In the rows, 128 means zero.
Rotation paths and how fast each direction turns (degrees per step):
Each turn is a multiple of 5 degrees from 10 to 175, or 0.
Each row of a path follows its step; steps can be skipped.
path 1
step 1: [129 124 132 123 132 135 126 130 120 129 138 114 114 132 122 130 142 127
 132 139 117 144 121 131 136 138 137 129 146 128 146 126 132 126 130 141]
step 2: [131 133 130 133 133 145 139 130 130 135 144 141 121 133 130 125 131 131
 139 144 119 124 147 130 136 128 126 120 121 125 110 127 121 135 122 136]
step 4: [129 127 129 123 110 121 129 125 127 145 115 135 139 127 122 127 134 123
 127 118 117 119 136 148 134 127 117 128 136 134 123 122 139 125 132 112]
step 6: [130 116 119 120 129 131 119 140 126 119 119 122 129 128 147 125 122 136
 129 133 115 134 137 126 136 138 111 123 126 129 131 118 128 123 111 142]
step 7: [115 134 124 132 143 131 129 131 124 129 120 132 117 137 121 120 128 126
 137 129 150 138 128 130 137 139 133 110 123 123 133 119 124 144 122 122]
step 9: [132 128 119 129 129 126 128 140 126 131 130 158 132 131 129 131 119 141
 131 126 130 115 112 125 118 120 123 129 125 128 121 129 126 122 140 111]
step 10: [120 114 128 116 122 124 112 129 125 140 119 125 137 118 126 135 133 125
 124 129 135 129 116 118 128 106 123 134 124 132 146 126 136 126 127 139]
step 13: [146 118 123 132 124 145 130 131 121 130 129 134 130 137 129 118 125 121
 130 133 125 125 115 152 135 132 144 125 118 137 123 130 120 127 120 129]
step 16: [113 126 135 125 132 114 137 123 117 123 131 132 119 117 135 139 133 137
 117 109 127 138 129 135 129 128 131 128 122 129 141 111 121 117 134 119]
Directions:
[126 131 128 133 130 136 129 130 130 124 127 128 130 132 128 126 125 128
 127 132 130 130 130 129 133 129 131 129 133 130 131 125 124 128 128 131] => 65
[129 133 123 130 133 127 129 128 121 128 126 127 126 133 128 127 128 130
 126 129 128 126 123 128 125 131 133 130 127 124 128 128 131 130 132 128] => 170
[129 128 126 126 130 129 134 130 126 123 130 133 129 127 134 128 128 127
 127 129 130 125 128 127 126 128 125 132 122 127 130 127 125 122 125 130] => 110
[128 130 132 129 126 122 131 126 128 123 125 130 128 127 123 128 130 123
 125 128 130 129 129 133 124 133 128 128 131 129 128 126 127 125 130 124] => 90
[130 127 131 123 130 126 129 134 126 129 131 131 125 128 125 127 124 128
 131 127 131 134 128 131 128 126 128 132 131 125 124 127 125 130 131 132] => 55
[126 129 125 124 123 127 128 127 129 126 131 123 130 130 128 129 129 127
 128 129 132 129 126 130 125 130 126 129 129 133 129 130 134 127 129 137] => 160
path 2
step 3: [124 120 124 116 136 132 113 125 124 133 131 122 131 144 139 148 115 114
 109 113 138 120 132 121 122 133 129 129 130 127 135 118 123 122 130 119]
step 7: [133 136 110 120 136 122 132 136 122 139 131 140 122 141 132 118 128 140
 133 132 125 117 142 130 140 133 129 130 131 142 116 132 133 124 105 126]
step 8: [134 128 127 134 132 134 144 127 129 122 135 126 135 136 133 133 141 133
 144 133 123 111 132 123 115 116 119 123 127 133 139 111 135 133 108 126]
step 9: [117 132 148 137 140 134 133 132 126 142 116 118 125 125 126 109 133 131
 129 131 113 118 126 130 136 131 131 134 119 122 136 129 128 140 110 115]
step 10: [137 124 137 140 150 129 130 140 122 119 134 124 136 131 128 119 128 128
 109 128 133 122 137 131 135 130 143 118 139 123 133 128 130 114 110 135]
step 11: [137 143 138 136 132 130 130 131 130 130 126 129 129 127 156 136 132 137
 118 136 128 122 130 120 133 130 127 109 138 119 136 111 122 132 138 114]
step 13: [143 134 127 137 125 137 129 141 117 109 125 115 128 127 124 137 122 119
 111 132 137 128 125 108 128 145 130 138 120 124 132 126 133 133 133 134]
step 14: [124 132 119 139 116 132 123 127 125 139 106 141 124 131 138 121 126 132
 120 130 156 127 137 124 134 140 132 142 134 131 127 116 127 130 138 126]
step 15: [127 124 125 121 124 122 133 125 116 126 144 148 140 137 142 127 127 122
 125 122 141 122 119 121 129 127 128 138 111 136 121 122 152 129 131 127]
Directions:
[126 131 128 132 128 126 124 132 126 128 127 130 129 128 123 125 127 123
 128 127 122 128 130 129 127 132 126 131 133 127 132 124 130 125 131 130] => 95
[131 127 129 128 126 127 133 129 126 124 132 126 133 127 129 128 132 121
 127 125 126 124 127 127 126 126 130 126 127 131 127 127 127 132 133 130] => 155
[128 126 131 132 131 127 130 127 133 130 128 130 125 131 130 126 133 124
 129 125 125 126 129 128 129 126 124 125 129 121 127 131 129 128 123 130] => 40
[128 127 126 127 128 129 125 125 127 126 135 130 120 128 126 130 129 129
 126 129 124 128 130 131 126 129 124 125 126 130 129 123 131 133 128 125] => 90
[127 130 131 131 124 128 131 131 128 123 129 130 125 129 130 125 128 129
 123 126 133 132 126 128 133 127 123 129 124 128 133 127 128 126 130 127] => 25
path 3
step 0: [128 133 126 143 136 125 124 120 129 133 134 120 128 129 114 108 123 129
 122 140 128 130 131 141 118 123 117 141 135 131 119 131 129 131 142 127]
step 1: [112 119 130 131 127 127 112 115 123 133 125 112 126 122 118 116 127 118
 125 121 130 128 136 114 119 121 118 123 132 114 121 130 122 131 130 129]
step 2: [128 134 136 127 126 126 123 108 119 132 123 128 121 137 111 127 141 137
 132 124 122 126 121 116 126 117 128 129 129 130 109 130 127 126 130 112]
step 6: [120 133 128 114 135 125 123 133 126 127 129 134 139 118 119 124 121 127
 142 130 127 125 132 110 118 126 125 134 138 123 126 142 142 118 139 117]
step 8: [121 122 133 139 130 117 121 117 126 128 119 118 127 126 122 114 119 132
 136 123 131 117 137 138 114 134 117 142 134 127 119 131 126 117 136 138]
step 9: [119 124 128 127 126 129 119 112 128 138 124 111 116 122 130 109 138 124
 132 112 127 128 129 116 128 121 128 133 118 132 123 123 125 118 131 120]
step 10: [129 130 135 134 127 131 124 116 117 130 121 123 132 135 122 126 129 133
 140 109 120 136 119 133 117 129 140 126 128 135 114 142 133 127 130 110]
step 15: [123 138 126 133 138 139 133 128 124 126 131 118 129 132 126 116 114 130
 145 128 129 118 121 139 113 139 122 125 120 126 123 123 120 120 141 127]
step 16: [122 125 128 139 125 113 123 124 127 125 120 112 128 123 124 106 135 125
 143 136 125 126 140 129 116 134 135 136 119 128 126 119 129 131 137 130]
Directions:
[128 126 124 129 126 130 123 129 127 128 126 125 128 127 132 124 126 127
 129 127 128 127 125 126 135 129 128 119 129 124 130 125 127 129 129 129] => 175
[130 125 128 131 133 126 127 127 126 135 128 129 125 125 129 129 124 129
 127 129 124 131 125 129 125 133 130 128 130 130 131 130 124 132 123 126] => 155
[129 134 126 125 130 126 128 129 130 125 127 132 128 131 123 131 125 129
 133 129 129 130 125 125 128 130 130 122 127 129 126 130 124 125 127 123] => 90
[133 127 127 127 129 123 129 128 126 133 127 130 131 128 129 128 132 125
 130 123 131 130 127 120 128 129 126 129 125 126 124 126 132 130 127 127] => 95
[124 127 127 127 126 130 126 131 130 128 132 131 127 127 128 127 130 119
 123 125 124 126 128 126 124 131 126 127 128 130 130 127 127 123 127 125] => 135
path 4
step 0: [148 127 121 121 136 128 122 126 125 121 125 127 132 112 134 111 125 118
 134 113 129 135 120 130 122 136 121 124 119 128 129 126 130 129 115 124]
step 1: [135 131 134 136 119 128 139 122 106 130 139 124 136 145 133 129 134 117
 129 138 130 122 143 125 133 135 123 128 128 135 124 133 132 133 118 130]
step 3: [114 140 131 123 120 119 128 124 127 119 121 118 148 116 133 113 126 130
 127 128 130 123 118 133 123 128 142 137 130 113 130 122 127 122 127 128]
step 5: [135 110 128 140 132 122 122 127 128 131 126 131 124 125 127 128 138 123
 131 136 136 112 130 125 120 123 131 127 144 143 135 121 128 131 113 138]
step 6: [110 135 118 129 133 125 119 125 132 132 140 117 138 130 133 123 140 127
 130 124 113 121 138 124 120 127 118 124 118 126 135 125 121 136 132 115]
step 8: [134 119 120 132 111 122 117 120 120 131 139 129 139 135 120 132 127 130
 121 134 136 134 129 125 129 129 125 123 138 117 131 129 142 123 133 148]
step 9: [118 133 137 136 140 133 127 124 128 130 119 126 126 118 116 132 146 140
 125 120 130 135 118 119 121 124 119 123 121 126 135 130 135 139 112 129]
step 10: [112 130 129 131 131 114 132 134 119 108 133 130 127 137 128 122 126 124
 142 120 137 121 133 124 130 127 133 129 133 123 114 115 129 129 125 114]
step 12: [132 125 134 132 128 126 120 107 127 139 132 119 122 111 124 131 129 116
 127 127 139 127 126 124 110 141 139 129 126 126 129 129 127 133 134 132]
Directions:
[129 127 125 126 132 131 123 127 128 129 130 128 127 126 130 124 129 124
 134 127 128 125 133 128 129 127 130 124 129 133 124 131 125 131 126 125] => 65
[129 121 127 128 126 128 126 125 125 124 124 132 127 129 127 127 128 133
 128 135 127 128 130 127 126 128 126 128 126 127 128 129 121 131 130 131] => 115
[127 130 132 126 128 128 130 124 127 124 129 125 127 125 128 129 130 129
 133 133 134 130 127 132 129 131 129 134 129 129 127 132 129 127 126 124] => 40
[133 127 130 128 131 131 128 130 133 126 122 121 126 129 127 125 127 131
 127 127 128 127 126 132 125 127 127 130 127 131 125 127 130 132 125 132] => 160
path 5
step 1: [135 116 130 126 121 127 124 104 125 132 114 144 133 140 131 129 126 128
 126 119 122 127 127 130 126 123 127 131 127 129 130 147 119 131 136 124]
step 4: [135 124 134 125 136 118 115 110 132 119 133 124 125 134 129 132 128 143
 121 119 131 131 120 133 137 129 126 139 121 128 136 139 136 139 127 135]
step 5: [145 135 134 121 130 131 128 123 122 117 122 131 133 135 137 131 124 131
 122 125 116 129 116 124 133 121 128 135 142 121 127 150 124 133 122 133]
step 7: [123 132 119 125 133 137 122 118 139 124 130 126 130 131 135 121 132 129
 127 123 136 123 128 119 121 127 133 147 128 116 149 135 124 144 128 123]
step 8: [130 117 126 118 136 118 124 123 126 130 125 129 125 134 126 124 140 131
 125 126 132 139 114 132 138 119 138 140 143 120 135 128 130 143 123 123]
step 9: [138 119 128 132 124 125 118 123 127 124 128 135 142 139 123 136 135 149
 116 133 117 132 122 129 126 133 136 137 129 124 128 140 127 139 134 136]
step 15: [127 133 128 124 133 139 128 114 122 124 128 126 129 134 142 125 133 129
 120 139 135 111 124 128 122 116 126 146 135 133 125 139 124 139 121 136]
step 16: [123 128 118 120 134 132 122 114 127 135 128 132 131 144 134 116 139 131
 132 124 118 128 124 132 137 122 124 139 123 133 146 140 128 136 124 119]
step 18: [134 121 133 134 124 126 132 130 119 133 127 136 132 142 123 135 135 135
 127 120 137 126 115 120 123 125 139 136 135 133 130 140 116 147 127 129]
Directions:
[125 132 126 129 125 126 130 131 130 130 127 130 130 128 129 123 124 124
 126 126 124 123 127 134 129 125 127 127 127 128 128 134 131 129 129 129] => 70
[129 129 131 130 132 124 131 127 130 124 126 129 125 131 127 133 122 127
 130 127 128 129 130 131 128 129 119 129 126 126 127 128 127 126 125 132] => 40
[128 131 123 125 129 132 132 128 127 129 124 124 126 128 128 130 127 128
 127 127 130 126 126 124 126 129 125 128 135 125 125 129 134 130 131 129] => 145
[126 125 122 124 128 128 128 128 131 127 132 125 127 133 131 127 127 125
 130 125 125 127 134 129 125 129 130 130 132 131 132 123 129 127 125 130] => 80
[124 127 127 128 134 127 125 129 129 128 126 127 129 124 125 121 132 129
 129 125 127 132 127 127 129 129 123 133 127 129 128 126 133 128 125 130] => 85
[129 132 128 129 127 126 122 130 128 122 128 124 127 125 131 127 130 130
 127 125 132 126 132 130 121 129 129 131 127 126 126 132 126 127 130 129] => 140
[129 130 127 122 130 126 124 125 129 129 129 132 126 130 130 131 133 128
 127 130 121 131 128 132 127 127 125 126 129 127 124 129 130 126 130 124] => 95
path 6
step 2: [138 121 123 143 125 120 125 122 130 126 125 113 122 132 139 120 124 113
 131 137 135 120 122 129 136 124 116 124 134 127 121 128 128 123 122 110]
step 4: [128 137 143 120 119 128 126 126 133 135 123 132 131 133 118 127 142 125
 131 131 133 115 120 138 130 121 133 138 128 126 117 146 132 129 144 135]
step 6: [122 126 122 124 132 119 133 127 140 124 117 117 121 130 132 117 126 121
 145 125 129 138 122 132 122 127 125 112 120 130 126 119 120 142 134 137]
step 7: [132 128 127 128 127 140 111 127 139 119 119 122 119 127 127 119 142 112
 135 130 118 132 124 122 132 118 130 128 133 117 126 132 123 121 142 120]
step 9: [130 135 125 133 108 108 128 129 132 127 123 117 125 120 138 133 132 125
 132 131 140 124 125 139 124 132 125 134 120 137 112 134 133 135 131 126]
step 10: [122 132 139 138 138 126 125 121 130 123 126 118 118 117 120 129 136 126
 142 123 131 117 127 131 130 147 127 122 127 115 118 132 137 119 139 133]
step 12: [134 114 121 130 120 123 112 118 122 129 120 135 125 124 130 129 133 116
 135 137 126 137 122 130 128 126 130 121 134 132 124 143 121 147 133 127]
step 14: [138 135 122 120 115 129 135 131 136 128 125 114 131 130 132 114 127 110
 139 124 134 118 128 129 132 130 115 135 136 131 129 129 131 118 137 117]
step 16: [122 138 143 141 135 124 127 130 130 127 130 132 128 133 126 125 134 132
 133 133 128 125 108 145 114 128 123 125 123 139 119 136 127 136 137 133]
Directions:
[128 129 130 123 129 133 125 133 125 130 132 125 127 129 122 127 128 126
 126 124 130 124 125 129 129 128 130 125 130 129 127 128 128 124 129 125] => 115
[124 135 122 126 128 127 130 126 126 128 129 130 127 128 129 130 129 126
 130 126 136 125 135 130 130 129 129 129 129 129 128 127 127 126 131 130] => 80
[132 128 131 124 130 129 132 131 132 124 129 127 127 129 126 135 130 123
 127 129 128 132 129 127 131 130 122 128 129 125 129 126 131 128 130 130] => 100
[131 129 130 131 128 131 126 128 129 120 128 131 128 131 124 128 128 132
 127 129 127 127 130 129 128 125 131 131 136 130 125 126 123 131 131 129] => 90
[128 129 135 129 127 126 131 127 129 131 133 130 128 127 130 130 131 129
 128 131 129 121 125 128 125 134 132 129 129 125 125 126 126 129 127 132] => 60
[127 127 131 126 132 121 129 128 124 127 127 129 131 128 121 128 129 132
 132 129 131 128 128 126 135 128 128 127 125 126 127 133 128 131 127 127] => 55
[131 122 125 128 126 121 127 133 127 129 127 132 125 129 129 126 123 125
 123 128 130 125 128 127 131 130 127 126 130 129 128 124 129 133 126 129] => 115
path 7
step 0: [126 124 124 116 127 120 136 117 117 135 131 141 121 134 128 128 136 139
 133 117 136 123 146 129 138 120 127 136 140 136 145 124 124 134 130 119]
step 1: [130 119 119 111 129 130 120 132 137 127 136 143 120 131 121 126 130 130
 130 118 122 126 129 120 138 138 139 141 117 118 135 118 110 125 127 124]
step 2: [145 129 131 116 120 132 112 127 133 129 125 119 138 125 122 132 127 135
 122 116 123 120 109 130 148 128 129 126 115 118 118 125 130 130 124 124]
step 4: [142 129 134 133 133 134 129 137 126 134 142 155 128 130 130 119 125 123
 131 138 137 131 128 120 124 119 129 121 129 143 128 116 128 119 137 131]
step 5: [138 115 134 134 122 118 121 139 126 135 126 124 129 113 132 117 114 127
 131 135 125 113 131 126 129 128 119 138 129 130 134 116 125 111 139 136]
step 6: [130 115 130 123 133 127 134 131 146 120 114 110 129 125 136 131 124 143
 131 130 142 119 127 131 122 117 129 131 131 118 135 130 124 114 125 136]
step 10: [130 131 138 120 119 114 132 135 127 115 130 129 131 125 130 131 133 119
 120 117 128 131 126 147 133 120 134 116 106 124 134 138 129 120 137 134]
step 11: [126 134 141 130 134 108 136 125 129 135 136 126 126 128 128 129 119 134
 135 119 127 133 134 127 138 105 132 116 119 134 137 123 133 137 125 115]
step 17: [131 119 132 123 131 114 126 137 127 135 138 120 140 120 121 141 139 136
 126 139 136 118 139 132 116 123 134 133 128 128 122 121 127 110 129 142]
Directions:
[128 128 131 131 128 131 124 127 131 132 128 133 126 130 133 125 128 133
 127 127 126 126 122 132 128 129 129 129 125 131 126 123 129 126 127 123] => 35
[124 125 129 126 130 133 130 132 135 126 133 133 131 132 129 132 129 126
 126 132 128 129 129 127 128 128 125 127 128 126 128 130 123 127 127 127] => 130
[129 130 134 134 133 123 130 134 128 129 127 129 131 127 131 130 129 128
 127 127 124 127 128 125 127 125 126 128 128 130 130 127 130 128 130 134] => 55
[127 131 131 127 130 129 125 122 126 130 133 130 129 132 127 126 126 127
 129 127 130 129 126 126 123 125 125 127 133 131 133 132 129 131 127 128] => 90
path 8
step 0: [133 130 121 127 120 118 113 122 126 138 118 113 111 127 125 123 127 119
 138 128 142 131 112 122 124 132 139 125 144 136 122 122 123 126 127 128]
step 3: [131 117 127 129 127 140 115 130 142 123 134 131 143 125 128 121 112 126
 131 131 143 129 133 122 124 124 131 142 133 123 130 124 137 124 106 121]
step 6: [123 145 114 120 133 125 126 119 132 136 118 136 142 136 141 126 133 130
 132 124 126 138 113 130 108 125 129 130 128 141 126 131 124 130 118 133]
step 7: [131 129 134 117 138 133 128 130 132 129 135 127 155 127 129 134 127 128
 129 127 132 134 142 131 113 120 130 131 124 117 134 138 144 138 116 124]
step 9: [132 136 127 127 131 145 118 149 129 138 129 136 126 121 130 122 126 128
 131 122 129 121 134 137 113 122 121 131 141 120 121 117 141 129 140 123]
step 11: [118 134 136 121 131 132 126 129 130 130 119 127 134 129 129 131 136 121
 137 133 130 155 134 120 125 120 121 140 129 115 118 136 146 133 131 116]
step 14: [121 128 117 128 122 125 132 130 130 127 121 130 117 136 133 124 122 110
 120 120 120 128 116 135 129 121 116 138 138 130 104 117 124 117 126 135]
step 15: [126 124 137 128 115 132 110 121 139 130 132 123 136 115 131 142 131 122
 137 129 119 142 132 135 129 117 113 131 128 128 115 125 139 120 129 124]
step 17: [126 138 139 127 132 115 100 121 125 129 129 125 122 119 130 128 121 126
 117 144 140 124 133 127 120 127 127 137 132 120 122 123 126 126 128 115]
Directions:
[129 125 126 131 129 126 132 133 131 127 123 126 128 130 132 131 129 128
 124 125 129 125 121 129 129 130 125 130 127 131 128 130 127 133 125 127] => 175
[125 125 129 127 124 127 128 127 126 130 131 125 134 123 124 132 129 129
 127 124 126 122 128 132 127 128 127 124 125 129 128 130 130 133 131 131] => 130
path 9
step 0: [135 134 121 120 132 138 119 138 124 130 125 110 108 136 118 139 115 123
 131 122 135 133 148 121 134 136 134 117 132 139 140 128 125 136 133 126]
step 1: [127 129 123 126 125 133 134 137 132 132 145 134 133 128 120 130 114 124
 115 132 118 128 128 139 102 137 128 138 120 114 141 131 118 118 118 129]
step 2: [127 127 118 135 119 103 119 126 139 134 130 107 133 121 130 130 123 131
 139 133 123 142 136 118 141 135 134 134 128 137 132 134 122 122 128 143]
step 3: [143 127 121 107 129 135 128 142 117 130 142 119 123 133 129 135 128 133
 119 117 131 132 127 137 131 134 121 107 128 130 146 131 132 135 117 137]
step 9: [139 122 124 115 130 121 137 124 133 123 136 113 122 130 123 119 117 133
 136 136 130 127 142 133 126 148 134 138 134 130 148 124 116 125 116 116]
step 10: [134 128 121 137 113 117 120 136 125 138 140 109 146 131 122 133 126 129
 118 114 121 129 126 146 124 124 124 128 127 118 126 130 122 122 130 147]
step 13: [122 131 116 146 115 118 111 136 141 133 138 118 128 127 118 137 121 132
 120 120 116 129 130 123 127 141 139 128 125 126 131 138 120 111 131 123]
step 15: [141 132 123 112 116 129 116 128 123 146 131 131 142 138 119 112 114 136
 123 121 126 126 128 129 128 132 126 133 126 125 135 146 117 134 118 139]
step 17: [138 116 119 127 132 125 150 140 121 139 134 124 141 138 129 128 118 117
 110 136 130 141 141 133 126 138 134 120 128 128 132 125 124 115 119 130]
Directions:
[122 131 129 131 127 131 126 131 127 131 128 133 125 130 129 134 126 125
 129 131 131 132 130 130 125 127 132 131 128 132 129 129 129 126 130 128] => 60
[127 131 131 125 131 133 126 126 130 130 124 128 125 127 126 126 123 126
 128 127 129 128 131 124 124 126 124 130 124 123 126 128 127 131 126 132] => 100
[129 130 127 129 130 131 128 129 130 128 128 129 129 127 119 125 129 124
 125 131 123 126 131 124 124 129 128 125 133 131 129 125 130 127 131 123] => 90
[129 131 125 130 130 128 128 128 129 126 125 129 120 127 127 133 133 129
 127 123 126 131 127 126 129 126 130 122 131 126 129 129 122 128 126 129] => 135
[126 130 127 127 128 127 123 123 129 123 125 124 124 130 129 125 124 129
 129 127 126 129 130 128 131 131 132 130 128 135 124 128 127 128 125 124] => 160
[124 131 133 128 132 124 127 130 131 130 129 126 131 124 127 125 131 131
 128 130 127 129 133 134 128 127 130 126 131 126 126 127 128 126 123 130] => 90
path 10
step 1: [122 117 140 134 130 124 122 141 138 119 121 114 130 113 147 126 127 131
 131 135 118 131 128 142 134 134 134 117 135 133 120 132 123 138 132 127]
step 2: [137 126 139 121 127 130 140 123 116 130 124 123 114 132 151 125 128 124
 128 131 138 126 128 125 126 116 127 140 129 137 121 139 124 132 141 145]
step 5: [139 123 121 141 135 126 120 116 129 124 110 132 128 133 121 127 129 126
 129 128 120 109 129 134 130 125 126 129 125 131 143 119 138 119 139 148]
step 7: [126 125 122 144 116 140 127 138 125 119 127 126 140 122 122 118 120 124
 132 118 133 128 124 120 141 139 128 130 135 125 131 142 147 138 136 121]
step 9: [112 134 121 137 141 121 114 141 115 132 133 119 121 125 134 118 136 121
 129 126 124 134 123 137 129 113 129 131 127 141 111 134 127 132 132 126]
step 11: [115 126 138 126 120 126 121 118 124 117 131 140 113 129 136 120 132 127
 134 135 133 124 127 123 124 129 126 142  99 124 132 128 129 122 131 136]
step 12: [131 127 124 118 138 136 115 136 133 126 124 134 114 130 106 123 133 124
 144 136 116 129 136 127 126 138 135 118 123 136 128 126 114 132 128 138]
step 15: [121 131 105 135 124 137 128 124 139 132 125 135 128 128 121 111 130 125
 123 125 142 143 120 124 123 136 127 133 139 141 126 138 124 127 119 121]
step 17: [118 136 131 137 131 116 120 127 135 134 118 112 126 132 137 119 143 131
 130 121 132 121 138 130 128 111 140 136 124 127 132 129 132 119 112 127]
Directions:
[128 130 134 130 128 129 130 130 128 131 128 126 125 130 135 123 127 128
 132 132 127 134 129 129 130 124 130 129 127 130 129 124 128 127 129 123] => 45
[127 133 129 124 130 126 129 134 130 128 136 126 134 128 125 126 124 126
 130 128 126 126 129 127 127 129 122 128 130 130 128 128 129 126 129 127] => 115
[129 130 130 128 125 128 124 128 128 127 130 129 130 134 125 128 138 128
 131 130 128 126 130 131 130 128 125 128 126 125 132 125 128 125 129 128] => 55
[126 131 122 127 127 125 131 128 122 127 126 127 129 130 129 127 129 123
 132 133 129 126 127 130 120 128 132 127 128 128 130 127 127 125 127 129] => 120
